128 stands for zero in the data rows.
Here are some points, one per row:
[187. 111. 150. 112. 213. 125. 211. 154.  87. 150.  87.  88. 153. 204.
  86.  26. 109.  70. 115.  67.  63. 173. 121.  88.]
[157. 150. 214.  46. 210.  95. 189.  93. 115. 162. 134.  88. 147. 165.
  65.  83. 167. 141. 121. 237. 192. 166. 114. 220.]
[142. 144.  98. 190.  92.  93.  76. 138. 122. 157. 157. 181.  42. 127.
 197. 246. 103. 145. 176. 140. 132. 141. 168.  92.]
[ 92.  87. 138. 134. 122. 189.  87. 155. 143. 140.  40. 117. 150. 194.
 149.  55.  76. 133. 114.  76.  27.  99.  90.  53.]
[151. 130. 165.  29. 201. 118.  81. 171. 108.  80. 125. 195. 149. 113.
 166. 102. 149. 161. 141. 161. 173. 102. 131. 173.]
[115. 137. 143.  94. 105. 174. 163. 100.  85. 117. 134. 103.  69. 151.
 129. 185.  90. 164. 147. 205. 199. 141. 164. 109.]
[164.  66. 196. 104. 155. 136. 167.  98. 122. 108. 130. 149. 168. 122.
  94.  54. 159. 107. 122. 148. 139. 106.  79. 107.]
[ 99. 106. 107. 175.  60. 126.  97. 117. 149. 103. 147. 106.  43. 108.
 143. 216. 126. 166. 116. 141.  85. 121. 165.  42.]
[121. 165.  84. 192. 119. 136. 118. 142. 122. 168. 115. 105.  97. 163.
  93. 127.  42. 147. 168. 130. 118. 138.  80.  90.]
[ 98. 124. 118. 201.  35. 166.  79. 170. 209. 110.  83. 146.  70. 158.
 155. 191. 108. 154. 119. 112.  93. 115. 142.  73.]
[157. 169.  76. 182.  57.  96.  96.  80. 171. 145. 117. 160.  73.  68.
 159. 197. 153. 182. 151. 156. 159. 117. 176.  84.]
[150. 163.  31. 159.  36.  87.   0. 170. 198. 153. 156. 151.  54. 114.
 172. 214. 153. 198. 142. 117. 128.  79. 221.  69.]
[158. 168.  38. 173.  46.  90.  50. 136. 224. 110. 181. 177.  38.  39.
 170. 222. 122. 187. 158. 145. 209. 123. 158. 108.]
[118. 101. 121. 123. 143. 122. 124. 111. 150. 148.  78. 101. 131. 165.
 100.  88. 109.  93. 103.  40. 109.  95. 128. 107.]
[125.  93. 170. 158. 130. 194. 145. 128. 103. 144. 115.  68. 165. 167.
 126.  53. 105.  91.  81. 120.  52. 150. 115. 110.]
[ 94.  61. 175.  89. 146. 137.  89. 170. 145. 113. 106.  64.  93. 176.
 117. 137.  87. 133. 127. 161.  91. 121. 109.  67.]
[150. 132. 189. 100. 237.  89. 169. 114. 105. 112. 147. 136. 199.  98.
 134.  44. 130.  81. 132. 219. 182. 157. 103. 219.]
[107. 122. 234.   6. 255. 114. 251. 104.  10. 153. 132. 120. 227. 138.
  92.  38. 128.  90. 114. 120. 177. 146.  58. 255.]
[153. 159. 191.  62. 201. 101. 150. 117.  30. 146. 158.  99. 195. 180.
  46.  36. 129. 167. 154. 126. 190. 147. 109. 243.]
[122. 124. 144.  86. 165. 133. 142. 144. 127.  75. 124. 168. 159. 144.
 120.  97. 163.  79. 127.  72. 137. 149.  91. 133.]
[139. 147.  36. 251.   0. 137. 122. 148. 144. 153. 152. 132.  92. 116.
 123. 228. 138. 114. 136.  45.  82. 132. 180.  88.]
[ 73. 137.  85. 198.  43. 127.  89. 109. 155. 149. 103.  63. 111. 141.
 165. 175.  94. 166. 126. 114.  48. 139. 166.  81.]
[135. 152.  64. 212.  85. 133.  85. 141. 160.  99. 135. 173. 134.  83.
 175. 179. 125. 130. 181. 125. 113. 123. 150. 105.]
[113. 139.  49. 160.  17. 113.  61. 107. 113. 103. 134. 183. 109.  48.
 185. 188. 124. 181. 165. 136. 184.  78. 159. 118.]
[ 66.  96. 212.  16. 217. 124. 233.  77.  60. 193. 122. 116. 233. 164.
  58.   8. 162.  53. 108. 129. 132. 145.  48. 210.]
[161. 139. 132. 107. 208. 102. 192. 182. 119. 119. 140. 149. 108. 145.
 113.  93. 147. 165. 133. 164. 161. 167. 105. 179.]
[ 96. 119. 107.  99. 119. 110. 187.  82. 123. 178. 129.  64.  50. 124.
 143. 133.  75. 139. 107. 127. 123. 155. 127. 150.]
Along one direction, these points spread out more than along any other. For each point below, how far along it does it lie, from 0 to 99? The average is 50, and the first point in the table lies past the average.
[158. 134. 121.  73. 229. 137. 161. 112. 161. 123. 170. 147. 136. 158.
 132. 108. 176. 111.  69. 199. 193. 126.  75. 189.] 61
[128. 205. 125. 140. 128. 104. 127. 123. 136. 155. 169. 100.  77. 120.
  85. 131. 158. 183. 113. 160. 202. 161. 103. 199.] 51
[114. 111. 201.  74. 183. 166. 146. 118. 108. 114. 128. 123. 207. 100.
 140.  50. 125. 129. 118. 143. 109. 105. 112. 203.] 64
[133. 100. 120. 197.  86. 132.  81.  85. 129.  90. 168. 168. 159.  93.
 179. 174. 180.  95. 107.  60.  89.  99. 173.  90.] 40
[140. 147. 134. 132.  77. 177. 130. 144. 132. 114. 147. 152.  77. 105.
  88. 135. 161.  85. 101. 115. 145. 150. 145. 127.] 47
[ 97.  64. 115.  98. 176. 144. 169. 120. 108. 126.  51. 128. 216. 168.
 114.  66. 139.  73. 129.  81.  70. 131.  93.  74.] 60
[ 87. 129. 116.  70. 190.  40. 163. 159. 190.  99. 120. 164. 153.  73.
 159. 145. 188. 104. 122. 173. 155. 125.  92. 150.] 54
[182.  61. 168. 137.  97. 147. 192.  94. 122. 138. 114.  86. 187. 188.
  85.  76. 134.  80. 172.  78.  49. 170. 137. 113.] 58
[127. 129. 189.  37. 215. 147. 168. 137.  96. 122.  69.  93. 210. 150.
  83.  92. 128. 113. 132. 130. 150. 116.  40. 207.] 70
[144. 170.  61. 188.  36. 157.  50. 172. 136. 109. 123. 139. 113. 123.
 141. 220. 125. 122. 128.  75.  89.  82. 172.  62.] 32
[128. 158.  90. 176.  62. 170. 102. 169.  95.  83. 179. 151. 106.  77.
 168. 156.  93. 138. 118. 143. 111. 132. 187. 134.] 40
[111. 143.  89. 214.  66. 105.  72. 102. 177. 130. 173. 141.  95.  23.
 144. 225. 110. 122. 100. 100. 132.  72. 209.  53.] 31
